In the rows, 128 means zero.
One turn moves each row of this set onto another row. After a few examples, where does it send each row asked below?
migug: [109 133  98 139 134  88 160 134 147 121 167 107 136 122 114 115 117 153
 128 163 134  95 127 141 123]
Tedo: [115 104 137 139 114  96 134 143 127 141 130 101 142 112 133 138 114 112
 147 143 142 116 138 154 109]
dukab: [105 122 146 123 114 105 132 135 147 151 139 124 134 130 119  75 117 160
 150 143 141  97 141 127 122]
vuze: [134 114 127 115 112 126 155 126 138 149 140 110 123 141 119 117 101 133
 144 135 125 118 117 142 109]
ruleb: [ 93 110 116 118  90 119 120 156 140 119 120 108 126 143 128  92 143 141
 135 160 136 105 131 132 134]
giti: [124 129 123 122 115 116 108 131 148 129 136 140 118 130 123 139 103 142
 149 131 142 124 106 140 123]
Nug: [117  92 136 138 114  88 131 140 143 114 142 109 151 107 113 123 129 133
 164 159 130 113 121 135  97]
Fegib: [105 118 127 132 104  98 143 159 144 117 128 113 136 139 107 109 114 129
 115 143 150  93 131 156 149]
fetof: [118  98 126 143  85  89 131 150 116 135 124 112 138 100 121  97 116 151
 143 143 138 107 114 126 105]
zuba: [124 148 122 138 126 118 141 142 145 107 159 104 120 111 126 131 140 145
 152 140 122 105 108 130 113]
fuzu: [ 84 122 110 157 108 100 137 134 139 131 145 113 152 110 113 147 135 129
 129 165 132 106 124 107 115]
Masok: [ 98 146 108 141 119 109 123 149 130 140 132  84 133 105 112  90 120 121
 135 144 132 104 106 130 128]
Beg: [115 128 101 134 126 113 138 165 137 125 119 102 120 124  91 117 122 152
 146 133 145  82 115 136 132]
Rak: [ 81 115 145 143 111 100 141 130 169 125 132 126 132 106 119 105 124 168
 145 159 133 109 120 114 121]
Fid: [ 85 120  98 147 101 123 125 142 133 154 137 118 124 134 117 130 116 135
 140 185 146  90 124 108 117]
lavoz: [ 96 126 122 125 113 120 105 159 112 111 140 110 152 124 131 100 120 143
 145 132 140 114 115 129 128]
linat: [107 111 115 126 122 101 140 104 162 125 160 116 145 131 103 120 120 133
 150 143 143 117 134 116 135]
Raf: [ 91 116 123 142 113  90 143 134 124 163 141 125 124 122 150 114 125 161
 141 156 154  86 132 133 137]
Vanoz: [102 120 126 127  95  98 159 137 153  97 142 100 101 121 120 131 120 162
 139 160 129 105 120 129 131]
felu: [119 107 132 139  95 122 127 141 126 124 136 110 109 125 126 116  97 142
 136 158 146 111 107 146  84]
fimo: [109 119 119 142 124 110 143 101 145 153 141 115 138 125 126  88 115 128
 144 149 144  98 146 128 130]
Kob: [107 125 115 126 118 110 141 134 108 168 145 111 135 134 131 139 126 132
 148 148 120 109 139 133 128]
zodaz: [104 131 110 154  99 117 112 129 140 141 145 116 108 120 133 118 100 163
 138 159 166  89 110 138 120]
furo: [ 99 111 129 130  99 101 142 140 136 135 111 127 127 118 121 112 106 175
 154 155 144  97  96 119 102]
Tudu: [106 128 111 138 124 108 104 133 177 113 140 117 123 125 113 145 115 144
 146 165 128 107 114 132 113]
Tava: [104 129  84 131 111 104 103 150 146 148 143 110 129 145 117 138 103 139
 129 160 146  94 124 132 119]
kude: [108 127 127 151 103 111 127 157 122 141 122  96 138 121 129 142 126 119
 134 142 127  87 129 128  99]
Nimal: [100 126 108 144  93 109 138 146 134 118 173 107 133 103 131 109 126 152
 140 180 124 121 109 121 131]
piban: [102 122 139 124 115 110 144 150 142 112 169 105 144 127 129 123 135 152
 151 164 136 116 151 149 118]
Neber: [113 120 120 121 104 118 121 125 156 131 142 116 106 140 116 115  98 135
 135 122 144 112 132 118 146]

vuze turns into Kob
Rak turns into Tudu
dukab turns into Tava
Where do these go?
piban turns into migug
Masok turns into ruleb
furo turns into giti

One turn moves each row of this set onto another row. After a few examples, where does it send each row asked below?
tezu: [123 143 141 113 145 104 111 152 146 111 116 117 140 113 152 132 141 146
 117 141]
kive: [150 137 131 118 143 121 140 127 152 145 134 134 135 124 160 135 122 122
 120 114]
nus: [146 127 122 133 132 120 103 139 138 135 131 133 124 133 140 143 113 104
 121 114]
gado: [130 107 129 144 131 149 149 130 102 117 100 106 124 109 129 142 132 140
 122 147]
fusa: [112 129 125 111 140 130 111 133 148 115 118 138 143 119 130  99 116 124
 117 120]
rure: [109 105 122 132 131 112 116 154 143 104 136 120 153 110 136 123 117 143
 121 112]
sedun: [120 110 130 134 130  99 117 153 135 106 136 119 149 130 146 131 113 154
 121 132]
Lotep: [133 143 127 114 146 131 123 117 146 117 121 138 124 137 144 111 103 122
 115 129]
Tabi: [114 113 115 133 134 132 127 140 153 107 136 123 141 103 138 122 111 128
 119  92]
Pivar: [138  90 126 137 134 152 137 135 107 113 119 115 117 102 145 131 137 155
 107 142]
rudo: [142  93 126 140 136 152 139 133 106 114 118 115 114 105 146 131 134 154
 108 143]
piru: [128 121 135 115 135 106 125 148 148 142 131 132 159 116 148 127 139 137
 123 121]
Sil: [133 124 114 136 139 137 136 127 152 110 139 124 123 116 148 132  98 122
 118  95]
Komak: [142  93 125 138 136 156 142 131 107 115 118 116 113 103 148 132 134 152
 106 141]
bori: [149 134 136 121 141 107 136 134 146 145 134 132 140 134 161 136 124 134
 122 129]
fod: [145 130 121 138 141 123 139 125 144 111 140 122 119 138 159 140  92 132
 119 117]
pudi: [135 103 131 145 125 158 138 129 113 108 106  99 121 100 137 139 129 143
 126 144]
dov: [121 146 129 111 148 130 119 141 160 113 116 122 131  93 146 126 138 125
 116 111]
Fegif: [135 105 131 145 125 158 138 128 113 108 106  97 120 101 139 141 129 144
 125 146]
dase: [133 140 132 115 143 118 116 124 138 115 122 135 129 147 146 113 104 133
 117 144]
Sos: [123 138 123 112 146 138 118 120 150 116 120 138 129 123 136 105 106 117
 114 116]
kagir: [130 106 128 144 131 154 149 129 104 118 101 107 122 106 128 140 133 137
 123 141]
doli: [140 131 128 118 142 127 137 132 158 145 134 134 142 111 151 128 128 118
 120 103]
rori: [138 124 122 132 131 123 100 142 140 135 130 136 129 124 135 139 117 102
 122 106]
Reti: [135 104 131 145 124 157 139 129 112 107 105  96 121 102 139 140 130 145
 125 147]
zifeb: [138 155 131 115 150 134 126 130 159 114 117 122 119 104 155 134 129 122
 115 114]
palel: [133 103 132 145 123 156 137 130 112 107 106  99 122 100 137 140 130 146
 125 145]
penum: [130 119 123 130 129 117  97 148 139 134 128 135 134 121 133 136 123 105
 122 109]
ganar: [130 108 129 144 131 154 150 128 105 117 101 107 123 107 127 141 132 137
 122 142]
Gidor: [135 103 131 145 124 156 138 131 111 108 106  98 120 101 138 140 130 147
 125 146]
putub: [139 126 139 117 137  99 129 145 143 143 133 131 153 129 155 132 134 141
 122 132]
Zesad: [111 127 130 110 139 117 106 140 142 113 119 136 147 127 131 102 118 134
 118 133]
mopok: [138 153 140 115 147 107 118 141 147 114 117 118 127 124 161 138 132 143
 117 145]
sala: [131 117 125 131 128 109  94 153 135 134 128 134 137 127 134 138 122 112
 123 118]
bedop: [116 139 135 111 144 117 112 152 154 112 116 121 142  97 144 125 144 137
 116 123]
Mefil: [122 133 134 114 140 111 109 135 137 115 118 135 141 141 140 109 112 139
 117 147]
mag: [138 121 129 132 129 105  96 149 131 136 129 132 133 136 139 142 119 114
 123 126]
veko: [129 122 130 116 138 120 130 142 156 141 132 133 154 107 144 124 135 125
 121 104]
zusab: [132 107 129 145 131 152 150 130 103 118 101 107 121 109 130 141 131 138
 122 144]
boka: [128 106 130 144 131 151 148 132 102 118 101 107 124 106 128 140 135 140
 124 145]
budid: [140  93 124 138 136 158 141 130 109 115 119 114 113 101 145 131 135 150
 106 137]
dudu: [144 127 125 134 132 109  99 143 132 135 130 133 127 139 142 145 114 110
 122 123]
neze: [137  89 124 138 135 157 139 133 108 113 119 115 116  98 144 130 137 151
 106 137]
dor: [127 105 129 144 131 152 148 131 104 118 101 107 125 105 125 141 134 139
 123 142]
forep: [144 158 135 117 150 121 127 130 153 114 118 120 117 120 163 140 126 132
 116 132]
tupot: [134 104 132 145 124 158 138 130 113 107 106  97 122  99 137 139 131 145
 126 143]
Pegid: [138  89 125 138 135 154 138 135 107 113 117 115 117 100 145 129 137 153
 107 139]
vak: [138 124 129 137 137 101 129 139 134 107 139 119 131 143 157 140 100 150
 120 135]

veko turns into doli
neze turns into budid
dase turns into Mefil
Where do these go?
tezu turns into bedop
fod turns into vak
rori turns into nus

